Each named turn below is shown by a few rows before and after it. Which turns, in which order, take the first row of each later pair to the second? The first pair is answered.
nuv (before |-> after):
[3.087,-1.259,-0.970,0.696,2.920,0.049,0.451,-0.851] |-> [1.549,-0.141,-0.576,-1.301,3.891,-0.637,-1.281,0.152]
[2.804,0.567,0.916,3.019,0.493,1.637,-0.826,0.465] |-> [2.591,-1.867,0.570,-0.312,1.540,1.114,1.876,0.208]
[0.062,-0.795,0.111,1.865,-2.426,1.421,1.128,-0.661] |-> [-1.182,-1.884,0.757,-1.995,-0.367,0.432,1.682,0.003]
tupa (before |-> after):
[3.036,-0.927,0.705,-0.491,3.121,-0.055,2.212,-0.723] |-> [2.063,0.086,3.645,0.421,2.033,1.729,-0.025,1.755]
[-3.189,-3.144,-0.895,-1.620,-2.105,-1.247,1.626,-2.425] |-> [-1.590,-4.337,0.628,0.208,-2.726,1.006,2.277,-1.526]
[1.961,1.172,0.424,0.954,0.769,0.905,-2.194,0.875] |-> [0.720,1.745,-0.831,0.185,1.130,-0.312,-2.774,0.075]
Reliz (before |-> after):
[-0.661,-1.819,-0.829,-1.890,1.259,0.629,1.982,0.070] |-> [0.631,-1.612,-1.185,-0.897,1.520,0.713,2.335,-0.741]
[-0.516,1.209,-1.217,-1.520,1.538,-1.770,-1.331,-1.456] |-> [0.737,1.379,-0.818,-0.300,1.493,-1.792,-0.969,-1.438]
[3.313,-0.099,0.882,1.808,2.639,0.882,-0.265,0.737] |-> [1.970,0.308,2.110,0.803,2.314,1.257,-0.999,2.208]
[2.594,0.714,-1.474,4.056,-1.553,1.803,0.420,-1.203] |-> [1.847,1.445,0.477,3.948,-1.854,2.699,-0.865,0.869]
Pairs:
(2 to 4 turns a pair)
[-0.233,-0.193,-2.942,-2.524,0.918,-2.157,1.844,-3.603] |-> [1.012,1.150,1.134,-3.560,4.240,0.011,-1.160,0.578] : Reliz then nuv then tupa then nuv
[-3.283,0.595,0.290,1.801,-2.580,-1.165,-3.559,2.477] |-> [-3.696,-0.448,-2.400,0.179,-2.534,-3.599,-2.089,-0.028] : Reliz then Reliz
[-1.376,-1.642,0.344,-5.350,2.561,-0.531,0.243,1.676] |-> [2.649,-1.323,-0.722,4.368,-1.693,1.989,1.267,-0.645] : nuv then nuv
[3.040,-0.041,-0.596,3.381,-2.119,2.344,1.831,-0.371] |-> [0.020,3.859,-2.438,1.132,0.598,-1.011,-2.754,-0.315] : nuv then nuv then tupa then nuv
[0.831,-1.648,-0.155,-0.345,-1.148,-0.063,2.691,-1.617] |-> [1.047,1.643,-0.009,2.810,-1.576,0.177,-0.577,-1.680] : nuv then tupa then nuv then nuv
[0.118,-0.966,0.209,-2.678,1.417,0.508,0.702,1.502] |-> [2.793,-0.259,-0.085,1.067,0.517,1.818,0.635,1.204] : nuv then tupa then tupa then tupa
[-0.696,1.787,-1.602,1.236,-3.834,1.015,0.025,-1.156] |-> [-0.741,1.807,-3.271,0.033,-2.342,-0.582,0.376,-2.003] : nuv then nuv then nuv then tupa
[-0.105,3.606,0.960,2.034,1.570,0.065,-4.280,1.401] |-> [3.231,-0.070,1.789,4.452,-0.600,3.280,0.084,0.952] : nuv then Reliz
[-1.928,-0.595,-0.230,-5.789,2.559,-1.204,1.576,-0.521] |-> [1.968,-1.603,-2.443,-1.856,1.551,-0.928,3.947,-3.737] : Reliz then nuv then nuv then nuv
[2.761,1.540,-2.341,1.687,2.106,-0.904,-1.003,-2.451] |-> [3.008,-1.773,-0.092,-1.394,3.089,0.432,1.888,-1.159] : tupa then nuv
[1.272,-3.422,1.103,1.411,-3.170,2.600,4.145,-2.405] |-> [-2.873,3.144,-0.507,-3.469,2.469,-2.289,-3.452,-1.107] : nuv then Reliz then Reliz then nuv
